(in the rows, 128 means zero)
One turn moves each row of this set onto another row. After a few examples, where does it send each row asked below?
q240: [144 119 140 163 139 145 100 127 125 124 111 117 107 145 126 112 154 140
 112 123]
q110: [128 115 108 151 113 150  88 134 108 120 163 117 117 126 137 110 141 130
 128 122]
q373: [130 141 105 109 159 138 127 150 129 144  96 167 129 131 120 138  83 122
 133 126]
q872: [145 156 139 138 129 160 117 123 130 128 124  99 102 129 135 133 141 136
  89 145]
q552: [127 141 153 125 136  97 106 127 112 139 122 135 161 166 146 108 122 132
 126 130]
q107: [138 148 103 136 119 143 101 130 117 132 166  84 119 121 114 130 118 137
 118 129]
q982: [107 110  83 128 126 150 100 157 132 121 142 163 132 110 120 121 111 132
 137 127]
q360: [135 177 169 142 140 133 124 122 119 121 125 117 112 125 135 147 125 114
 127 117]
q895: [133 115  97 114 154 157 109 133 138 149 134 142 124 113 112 131  90 102
 139 133]
q419: [115 107 135 125 148 129  99 140 111 118 116 165 160 115 117 139 112 141
 123 179]
q432: [124 128 129 142 154 129  86 140 111 117 115 153 148 121 135 146 105 117
 128 188]
q777: [123 160  91 120 149 128 119 162 130 132 100 160 131 131 120 143  83 133
 132 127]
q785: [123 140 157 107 129 101 119 126 113 141 127 137 167 156 137 110 121 146
 116 131]
q126: [119 117  90 123 136 165 102 146 133 131 142 159 121 109 138 127 105 100
 135 138]
q485: [115 141 122 129 139 127  96 148 114 112 124 148 157 111 123 153 103 142
 115 191]
q809: [123 146 103 112 148 149 122 154 126 136 102 177 124 127 144 137  92 112
 128 134]
q842: [115 166 156 158 124 115 115 141 115 102 125 129 124 127 123 135 137 150
 132 104]
q321: [129 138  80 127 148 138 102 147 141 139 136 126 128 117 100 139  84 119
 141 130]
q939: [125 171 149 112 124 107 114 129 113 137 133 125 157 154 158 122 117 130
 110 146]
q997: [144 120 144 137 138 143 120 121 130 132 113 107 117 136  99 117 144 164
 101 122]
q716: [112 148  95 108 136 137 128 164 127 128 106 175 135 122 123 137  91 145
 124 128]
q486: [112 157 171 129 115 143 133 132 114 107 134 144 121 111 140 136 144 140
 115 116]
q151: [149 110 119 138 140 144  99 116 115 145 152  96 119 131 107 115 122 124
 133 115]
q454: [111 134  78 116 126 144 110 156 138 127 145 139 136 105 101 136  95 143
 129 132]
q779: [122 151 158  98 124 113 122 125 113 141 133 137 162 149 152 116 122 137
 106 143]
q59: [139 116 124 119 121 169 110 116 113 139 166 110 114 115 135 119 131 117
 114 132]
q841: [136 153 125 164 124 141 100 138 127 112 122 103 106 139 130 125 149 151
 100 133]
q815: [128 127 137 115 156 134 106 131 116 130 116 146 155 112 114 152  97 129
 117 188]
q396: [133 128 145 125 118 162 126 125 128 124 126 119 113 122 124 121 154 160
  85 136]
q155: [125 125 126 140 158 113  91 142 114 121 111 143 159 124 104 146  99 140
 131 176]
q995: [122 162 145 130 126  98 102 136 110 130 129 132 157 162 158 115 123 131
 120 138]
q692: [125 112 112 124 110 147 109 131 114 128 165 109 130 115 105 114 133 160
 117 118]
q175: [127 157 172 127 136 124 138 123 120 124 123 120 128 120 101 140 125 151
 124 104]
q696: [113 135  98 122 142 139 117 163 124 126 101 187 130 130 136 129 100 129
 133 124]
q450: [127 134 178 145 141 132 122 121 113 119 118 144 118 128 131 125 141 122
 137 103]

q155 turns into q485
q110 turns into q59
Now find these:
q486 turns into q450
q716 turns into q696
q982 turns into q126
q240 turns into q872
q779 turns into q552

One turn moves each row of this set onto another row. After a few examples, where does it send each row asked below?
q975: [145 135 177 133 127 107 113 157 129 143 117 152]
q610: [131 171 134 113 156 120 144 159 140 122 119 135]
q241: [155 175 151 125 188 155 119 165 146 124 115 129]
q691: [126 147 137 119 161 190 110 180 147 114 112 166]
q641: [133 153 152 126 158 130 132 145 109 104  89 118]
q294: [157 127 157 131 196 145 107 164 131 107  90 130]
q523: [148 142 173 145 139 174 110 172 124 144 101 115]
q384: [118 105 120 140 168 162 115 157 145 128 118 150]
q987: [153 104 149 126 107 170 116 169 138 113 105 151]
q654: [148 145 143 107 137 130 114 176 158 117 124 186]
q115: [165 151 146 149 136 174 115 154 134 131 108 107]
q859: [154 114 134 118 156 113 134 179 138 109  92 127]
q405: [156 180 151 118 117 164 120 172 140 117 112 147]
q768: [147 137 123 116 177 140 136 191 163 125 115 136]
q237: [158 136 149 135 134 103 113 138 142 131 127 155]
q238: [165 120 175 132 131 166  91 150 136 110 112 167]
q31: [112  98 148 135 161 150 113 177 137 142 111 153]
q897: [125 122 159 127 117 163 112 138 122 107 112 168]

q31 turns into q975
q897 turns into q238
q294 turns into q859
Now find these:
q768 turns into q610
q405 turns into q691
q115 turns into q384

One turn moves each row of this set onto another row. After a few examples, where does it send each row asked below?
q950: [139 131  92 117  88 111 124 151 111 122 143 124 141 111  97 123 121 153
 132 132]
q910: [127  98 107 101 149 136 126 165 150 155 141 135 128 104 131 115 154  89
  87 123]
q457: [122 147 107 146 100 132 136 142 128 111 144 116 141 118  87 119 143 141
 137 121]
q33: [138  93 105 105 137 105 114 158 133 140 106 124 129 105 123 124 144 152
 133 163]
q831: [102 107 116 108 123 115 144 143 113 136 154 146 129  89 105 145 113 120
 158 105]
q628: [136 108  83  72 169 157 124 151 118 133 146 135 136 124 123 148 131 132
 132 120]
q909: [124 101 123 125 159 163 141 151 114 139 135 109 108 145 103 163 138 113
 124 139]
q688: [131 124  97 140 112 140 123 143 146 105 140 117 159 142 152 127 150 113
 103 142]
q543: [131 137  94 125 105 119 135 148 137 114 153 146 153 129 108 108 140 145
 145  91]
q773: [108 102 147 120 101 113 128 156 133  94 123 138 136 151 132 107 134 138
 130 117]
q976: [132 117 103 145  88 104 124 146 156 115 150 134 142 124 117 109 134 129
 114 111]
q356: [139  80  99 114 148 110 144 144 127 145 109 144 111 117 121 117 170 128
 134 119]
q94: [ 98 143  99 106 127 127 124 141 101  95 146 135 127 117 114 102 144 134
 128  92]
q829: [126 117 138  99 144 141 106 172 119 136 161 123  99 145 137 129 130 122
 114 168]
q739: [126  98 132 105 149 159 156 160 125 155 120 120 119 120 105 134 166  97
 120 126]
q963: [140  95 121  73 139 148 117 154 145 127 160 139 105 129 148 124 150 109
 116 141]
q150: [119 125 102 121 167 155 104 159 150 124 146 120 138 120 123 138 129 123
  89 156]
q727: [ 98 102 146 141 113 114 142 152 130 134 143 138 131 102 104 146 110 118
 146 129]
q343: [113  97 133 109 163 115 117 166 105 145 131 105 130 144 141 105 112 131
 118 142]
q39: [133 118 112 135 113 130 138 166 111 128 142 136 153 180 148 140 142 121
 136 124]
q537: [122 120 130  96 156 164 131 150 111 131 162 120  90 142 121 132 158 109
 135 134]
q731: [114 115 124 130 183 149 130 161 126 128 146 132 133 171 127 134 132 129
 131 115]
q402: [107 101 129 123 131 122 157 135 140 118 136 164 143  94 113 121 128 121
 138 103]
q512: [115 122  86 135 154  98  96 166 152 149 145 134 124 104 128 115 153 124
 119 131]
q313: [ 91 125 133 143 143 115 144 140 114 118 142 147 140 102 106 116 109 136
 135 119]
q845: [134  89 111 108 153 124 105 168 122 139 142 125 126 145 139 144 103 131
  99 156]
q989: [125 105 105  61 156 133 112 162 121 144 137 113 148 115 138 116 122 134
 137 133]
q479: [ 99 122 108 123 126 114 129 143 124 127 151 146 135  68 106 129 108 122
 120 128]
q267: [111 128 118 119 110 125 128 155 137  92 128 160 139 116 120  95 151 127
  92 114]
q337: [134 123 105  68 157 153 113 155 123 126 165 145 110 122 140 115 147 121
 115 138]
q943: [118 120  89 107 158 122 115 160 145 148 141 129 131 110 117 133 166 132
 172 111]
q721: [138  80  97  99 157 149 132 147 155 133 146 143 125 134 137 144 145 101
 106 110]
q715: [120 128 136 111 159 151 110 158 134 117 156 126 107 138 139 109 143 121
 100 163]
q656: [134 110 117 147  88  98 137 154 117 128 144 130 130 150 110 119 125 138
 136 109]
q349: [113 106 112 155 165  95 125 154 120 145 126 127 108 140 125 108 153 131
 131 122]
q149: [ 96 150 110 122 103 131 118 166  99 119 151 124 111 108  91 136 144 116
 121 121]
q915: [121  96 136 103  76 125 134 168 136 120 132 142 121 130 115 143 150 113
 137 113]
q60: [140 141  77 106 127 144 135 150 107 116 142 146 166 145 143 127 151 131
 126 119]
q918: [110 114 111  90  83 111 102 165 112 119 152 114 119 115 118 143 123 126
 142 123]
q922: [126 112 143  98 161 157 136 158 125 126 154 144 106 163 138 118 155 120
 134 128]
q194: [107 130 132 127 152 151 120 179 145 152 137 109 134 113 110 127 149 104
 103 152]
q582: [109  93 133 117 116 103 133 150 143 124 139 156 148  95 126 125 100 131
 133 128]
q387: [117 119 124 133 146 128 124 168 137 148 116 112 126 118 100 142 161 142
 162 153]
q99: [145 104  97 122  79 116 145 136 119 125 141 123 122 116  98 130 142 127
 135 108]
q643: [139 130  84 117 107 123 119 164  88 134 148 123 146 145 139 146 127 126
 115 150]
q856: [124 139  92 140 121 155 141 133 102 113 140 100 138 139 123 143 159 113
 123 136]
q875: [106 112 121  98 177 135 128 161 117 146 148 115 137 148 136 110 135 120
 153  98]
q745: [142 100  85 116  97 137 134 138 126 125 147 114 136 139 147 152 155  96
 124 123]

q643 turns into q745
q457 turns into q950
Now find these:
q94 turns into q149
q875 turns into q194
q582 turns into q402
q731 turns into q150
q715 turns into q337
q943 turns into q387

